(in the rows, 128 means zero)
The rows below fall into families. The same turns and mirrors carry the whole set onto itself and the rows of a family onto each other. For each named row, which other rows are in its family? Write them in the order they are listed.
These 32 rows form 4 families of 8 rows each.
K_455: [154 117 130 131 107 114 125  82 130 144  90 140 106 155 128]
K_548: [166 140 125 127 122 133 132  72 132 136 104 117 108 140 125]
K_723: [117 140 115 109  99 117 149 157 132 141 154 137 145 107 137]
K_74: [159 144 129 131 121 124 129  82 128 125  92 133 114 153 117]
K_168: [131 129 110 116  89 111 153 157 125 134 147 132 152 103 143]
K_613: [159 127 132 141 108 111 125  91 128 128  78 140 110 148 132]
K_968: [127 164 114 113 102 117 163 141 119 126 154 131 144 111 144]
K_942: [153 115 132 133 103 109 124  88 133 138  80 137 107 146 137]
K_439: [160 129 132 138 111 115 127  85 129 131  90 145 110 157 125]
K_413: [113 152 129 109 101 118 149 150 139 133 159 135 133 107 144]
K_350: [128 154 119 112 111 139 169 125 134 138 167 122 135 106 141]
K_991: [157 132 133 138 123 127 112  81 131 130  93 128 107 145 126]
K_395: [125 122 132 112 103 135 155 134 151 141 162 119 129  97 154]
K_830: [118 153 129 117 100 129 159 134 137 130 165 138 147 106 143]
K_696: [157 102 130 125 104 114 117  97 139 141  80 127 111 137 133]
K_896: [161 128 121 135 107 113 125 101 122 125  68 131 125 140 127]
K_435: [123 119 130 111  94 119 147 148 147 140 166 134 138 105 149]
K_159: [158 111 131 135 118 126 108  86 136 141  95 129 111 142 128]
K_629: [159 133 122 139 117 120 117  88 120 130  81 124 113 140 130]
K_606: [136 120 119 122  97 127 154 155 139 132 143 123 152  87 149]
K_193: [160 113 118 135 114 118 114  92 125 141  78 124 117 139 131]
K_129: [139 150 107 124 106 131 166 146 125 124 148 126 155 101 135]
K_760: [163 113 140 128 112 128 117  81 150 140 100 120 104 130 136]
K_747: [112 152 116 107 102 115 154 151 128 136 153 131 137 107 142]
K_554: [119 129 118 113  89 121 155 143 132 142 155 131 154  98 148]
K_580: [118 132 126 110  94 129 155 136 142 142 169 135 147 103 142]
K_628: [178 137 113 135 113 122 128  88 123 132  83 124 132 135 119]
K_609: [175 106 122 137 104 119 117  99 140 135  81 122 126 122 132]
K_497: [115 137 127 112  99 120 142 156 143 135 159 138 139 108 138]
K_767: [152 117 139 122 115 124 121  78 143 141 101 129 102 151 127]
K_955: [118 148 120 118  93 120 161 143 127 127 151 129 153  98 147]
K_167: [120 150 134 111 106 123 155 131 142 131 175 133 127 112 148]

Same family as K_830: K_991, K_159, K_629, K_193, K_554, K_580, K_955
Same family as K_129: K_548, K_350, K_395, K_606, K_760, K_628, K_609

The rows below fall into families. The same turns and mirrors carry the whole set onto itself and the rows of a family onto each other. For each named row, which other rows are in its family? Write them in the order they are listed.
These 32 rows form 8 families of 4 rows each.
K_382: [120 108 115 108 113 145 120 124 167 107 139 142 127 135 124 105]
K_513: [143 150 155 118 149 142 112 134 119 134 133  87 104 138 143 108]
K_131: [138 140  98 134 131 137 165 138 128 100 138 159 143 122 107 129]
K_343: [128 129 161 131 136 146 120 123 121 147 123  96 106 137 137  96]
K_381: [128 134 103 120 132 125 132 121 158  99 136 166 147 130 124 122]
K_304: [120 145 146 127 136 122 133 125  88 144 134  89 123 161 141 140]
K_671: [138 138 112  96 118 136 118 132 163  97 132 150 144 122 137 130]
K_701: [125 126 112 120 136 133 130 143 172 115 154 159 141 141 131 136]
K_786: [111 150 132 123 124 134 121 113  89 121 129  86 112 163 129 127]
K_870: [134 137 139 122 132 132 111 127 119 152 109  85 123 146 147 104]
K_332: [121 160 149 122 124 136 114 139  92 129 139  80 127 137 132 138]
K_713: [104 144 154 133 121 141 125 120  94 131 142  81 130 158 123 134]
K_899: [135 141 161 108 124 140 110 142 126 121 105 104 128 142 153  96]
K_967: [136 125 148 114 133 137 124 119 105 139 106  89 101 132 134 110]
K_864: [138 154 110 126 120 126 162 158 121 112 144 158 124 124 111 151]
K_981: [137 126 106 141 123 128 144 142 132 135 141 154 139 108  94 145]
K_76: [133 133 106 136 131 138 163 143 130 132 155 158 144 112 122 147]
K_293: [126 122 113 120 125 142 130 120 145 106 159 167 165 140 124 127]
K_87: [126 125 101 123 135 133 116 112 157 110 159 156 144 133 120 136]
K_295: [126 146 146 132 132 135 123 138  66 126 147 115 128 148 100 137]
K_743: [120 165 160 119 123 135 140 148  88 125 134 113 119 165 130 141]
K_340: [115 122 121 126 104 134 163 147 114 123 154 146 119 133  93 151]
K_849: [127 153 160 107 128 135 136 119  96 146 121 103 121 172 122 132]
K_802: [126 134  95 120 127 151 128 126 162 122 147 150 161 123 137 130]
K_377: [125 141 113 122 121 124 152 134 133 126 131 170 144 116 100 152]
K_212: [121 139 109 102 121 145 128 116 145 115 134 171 145 109 129 140]
K_523: [134 132 115 133 117 144 147 146 131 141 144 177 146 119 105 127]
K_222: [120 128 113 134 112 125 143 163 144 130 143 154 148 118 112 152]
K_237: [126 142 149 123 117 118 118 124 101 128 113 100 122 147 149  87]
K_277: [115 162 157 131 120 129 139 122  86 123 131  91 128 152 127 117]
K_674: [129 150 166 108 131 143 124 112 118 139 115  99 115 143 139  99]
K_519: [141 130 146 109 141 150  84 121 121 126 125 117 124 137 129  91]

Same family as K_340: K_382, K_295, K_519
Same family as K_343: K_713, K_981, K_87
Same family as K_802: K_304, K_870, K_76
Same family as K_222: K_513, K_701, K_332
Same family as K_899: K_671, K_864, K_743
Same family as K_523: K_786, K_967, K_293
Same family as K_212: K_131, K_849, K_237

The rows below fall into families. The same turns and mirrors carry the whole set onto itself and the rows of a family onto each other. For each named row, which other rows are in its family? Write them in the order they are listed.
These 20 rows form 5 families of 4 rows each.
K_644: [123 129 136 100 142  97 139  93 113 146 123 105 154 141 102 152 125 116
  86 116  97]
K_144: [134 127 143  95 133  89 124  83 106 132 104 126 163 125  97 157 129 120
 114 125  82]
K_877: [116 126 155  82 116 144 114 126 114 144 106 125 151 135 142 128 135 177
 123  95  97]
K_625: [119 121 149  97 148  95 141  84 102 142 134 124 163 133 117 152 139 123
  98 108  99]
K_577: [138 112 119 120 117 148 110 147 100 136 131 124 152 130 155 121 122 130
 163 131 152]
K_284: [114 128 151  85 130 164 114 116 112 145 116 118 133 136 120 103 119 149
 123 107  94]
K_803: [154 114 119 114 137  87 149 132 125 141 114 123 162 134 111 152 121 101
 123 146 161]
K_983: [143 122 115 131 119 139 114 153 101 131 121 109 166 126 143 119 145 153
 166 120 143]
K_511: [149  96 104 119 144  91 143 127 122 143  94 128 154 111  98 162 120 126
 145 145 143]
K_276: [144 123 130 108 125 151 116 153 114 135 116 130 153 133 138 100 125 127
 163 127 156]
K_52: [143 113 113 126 126 143 105 142 111 124 129 106 150 116 145 109 132 151
 157 112 151]
K_893: [146 118 117 117 117 150 111 153 108 124 117 125 160 131 123 127 121 169
 158 123 159]
K_155: [123 105 174  85 111 155 115 119 126 149 104 133 156 124 122 111 126 164
 124 110 102]
K_661: [123 121 138 106 139  91 132  93  99 141 107 115 183 133 113 154 146 119
 114 104  78]
K_476: [144 106 121 116 151  95 140 121 123 141 124 137 158 119 100 160 128 118
 133 149 168]
K_31: [129 109 161  86 116 153 126 118 120 145  95 126 142 130 118 126 130 178
 131 116  89]
K_137: [143 100 103 117 143  89 129 120 139 142 115 112 149 108 103 163 115 117
 138 146 148]
K_328: [127 113 150  99 124  88 136  90 114 135 122 121 186 136 115 147 129 109
 109 108  88]
K_935: [120 113 165  86 115 161 104 106 112 155 117 127 135 140 124 126 120 153
 128 119  96]
K_54: [131 115 100 126 137  83 137 130 112 134 105 130 166 101 117 159 120 110
 139 149 140]

Same family as K_284: K_644, K_803, K_276
Same family as K_328: K_52, K_155, K_137
Same family as K_476: K_625, K_577, K_935

The rows below fall into families. The same turns and mirrors carry the whole set onto itself and the rows of a family onto each other. For each named row, which other rows are in its family? Write them in the order they are listed.
These 32 rows form 4 families of 8 rows each.
K_253: [114 117 122 126 133 124 105 139 126 158 117 131 132 147 110 150 121 125
 108 134 123 130 120  99 126 139 138 153 165 130  81 172 113 129 101  97
 112 109]
K_840: [ 61 137 117 112 104  98 112 125 123 134 114 128 133 108 128 118 150 147
  97 139 133 125 107 149 131  91 130 124 150 120 106 126 146 176 105 121
 136 113]
K_495: [116 125 117 129 129 119 114 172 108 152 143 109 112 151 161 119  95 137
 107 100 144 121 114 127 134 111 160 141 129 138 115 172 131 183 106 107
 122 131]
K_465: [131 131 136 148 150 122 127 119 128 155 104 123 139 127 127 152 121 117
 105 150 110 124 125 109 136 132 115 157 156 110  82 154 128 143 128 111
 131 104]
K_529: [129 119 100 109 123  86 132 112 124 133 130  89 110 137 152 115 127 157
 106 147 151 115 131 112 164 122 122 133 117  98 132 127  85 140 109  85
 132 115]
K_92: [146 137 121 131 136 140 152 101 126  93 109 137 159 111 113 145 130 140
 109 148 127 114 110 119 158 105 111 114 151  80 107 142 137 147 111  89
 115 104]
K_26: [139 139 109 109 119 102 121 128 120 110 113 134 127 136 152 116  81 141
 129 151 153 128 144 114 163 115 131 142 108  97 123 155  72 131  97 116
 109 109]
K_462: [120 132 119 143 151 170 121 147 115 128 119 141 142 106 121 126 104 140
 117  91 114 123  97 112 130 130 120 101 153 145 121 159 165 150 104 129
 137 116]
K_641: [ 82 124 135  99 109 128 149 138 106 118 112 106 137 102 122 133 134 168
  77 150 120 117 104 157 150 109 122 144 159 134 119 151 145 169 127 120
 128 120]
K_78: [ 88 125  92 102 112 109 106 157 118 146 142 109  98 121 149 101  83 144
 120 110 143 130 117 135 105 138 136 149 129 152 132 160 114 146  97 137
 134 132]
K_291: [ 93 140 102 124 124 107 144 115 119  87 159 108 118 113 153 111 100 146
 115  87 143 151 140 139 136 135 123 108 148 101 159 137 133 156 100 134
 117 136]
K_371: [ 84 115  89 122 131 121 121 158 109 170 138 116 106 143 158 122 111 124
  95 128 150 123 114 113 124 136 134 147 143 144 117 166 123 167  92 103
 108 110]
K_543: [134 135 122 109 135 157 148 117 123  85 113 135 155  89 124 109 134 130
  94 139 141 130 117 136 145 109 108 131 125  60 123 129 127 149 111 105
 119 128]
K_433: [ 74 137 127 112 125 114 138 150 122  89  96  93 135 125 136 146 149 178
  96 145 141 137 108 142 138 113 140 138 157 131 119 149 131 162 100 117
 134 113]
K_561: [107 152  86 118 106 115 134 135 125 116 123  99 125 115 158  95 101 162
 110  85 154 144 114 150 132 126 112 135 150 116 167 140 142 146  95 148
 125 132]
K_710: [162 134  99 127 157 139 121 149 111 126 127 126 131 104 120 111  79 151
 136 100 144 118 103  97 113 146  91 115 143 102 130 172 131 126  98 117
 118 119]
K_892: [ 98 130  97 119 127  90 107 136 117 162 137 107 109 146 141 135  89 150
 138 119 131 120 106 120 122 133 139 130 153 170 123 177 119 144 101 127
 130 114]
K_40: [122 143  91 108 114 126 151 119 116  81 135 113 125  85 152  96  93 161
 123 123 147 116 108 157 135 103 109 113 115 101 157 130 138 163 108 130
 134 126]
K_357: [115 139 116  94 138 129 149  84 127  97 107 125 149  92 109 125 128 150
 126 152 135 120 115 128 130 135  95 111 151  87 120 121 119 112  99 128
 129 117]
K_908: [101 136  82  79 110 127 128 135 112  93 147 117 126 108 139  93 100 163
 126 107 163 126  99 148 133 111 132 104 123 119 163 151 120 150  82 121
 119 138]
K_266: [ 98 120 108 108 116  96 152 122 118 114 109 138 113 132 155 112 127 124
 133 140 143 112 148 125 163 103 130 146 126 107 121 166  71 133 104 112
 127 116]
K_831: [156 128 106 111 142 135 127 105 114 161 154 139 127 117 134  98  74 109
 137 107 137 106 122 112 127 135 116 112 122  94 115 144 118 133 106 117
 117 137]
K_62: [133 146 110 120 147 152 104 131 122 133 142 103 152 103 110 132  95 155
  99 120 129 137  75 131 106 140 118 114 152 123 125 141 178 161 108 119
 123 126]
K_746: [139 126 129  98 144 140 120 139 116 161  90 124 142 129 119 134 122 142
 118 165 136  92  91 116 129 112 132 144 130 124  77 157 119 136 104 101
 134 113]
K_268: [ 97 123 104 124 128 146 136 129 123 128 138 112 129  95 110 131 132 147
 102 106 119 118  83 144 100 127 115 122 173 135 115 147 179 163 113 111
 138 129]
K_557: [124 114 132 110 154 133 121 118 115 130 129 141 139 120 109 148 120 119
 122 173 118 107 111 107 136 117 135 127 131 114  80 166 107 148 117  83
 125 109]
K_505: [149 141  83 130 150 120 106 117 133 128 139 136 128 133 143 111  85 112
 154 108 151 133 120 100 117 134 125 119 120  95 128 156 104 125  84 112
 121 121]
K_365: [ 72 127 115 106  90 111 136 108 131 112 124 121 128 128 142 133 134 135
  95 158 127 129 125 159 149  97 155 149 137 130 108 131 121 165 109 110
 129 118]
K_407: [112 134  99  85 109  77 134 108 125 120 132 101 122 130 145 119 117 142
 115 167 159 127 126 144 138 113 127 161 125  87 124 146  84 144 108 102
 112 126]
K_162: [168 129 102 115 159 150 144 129 117 111 137 113 132 128 137 126  72 134
 136 118 139 124 117 107 137 152 116 137 127 110 140 180 102 118 106 112
 114 129]
K_655: [146 150 128 105 130 126 135  97 131  76 113 126 159  93 106 119 110 156
 137 130 122 128 110 143 144 107 112 116 135  86 130 140 125 127 118 129
 142 132]
K_263: [101 145 132 114 145 163 131 143 111 115 121 146 152 105 118 130  96 130
 127 106 128 128  98 143 100 127 133 117 163 127 103 165 164 154  95 150
 119 133]

Same family as K_291: K_495, K_529, K_433, K_357, K_831, K_746, K_263
Same family as K_78: K_253, K_92, K_26, K_710, K_40, K_268, K_365

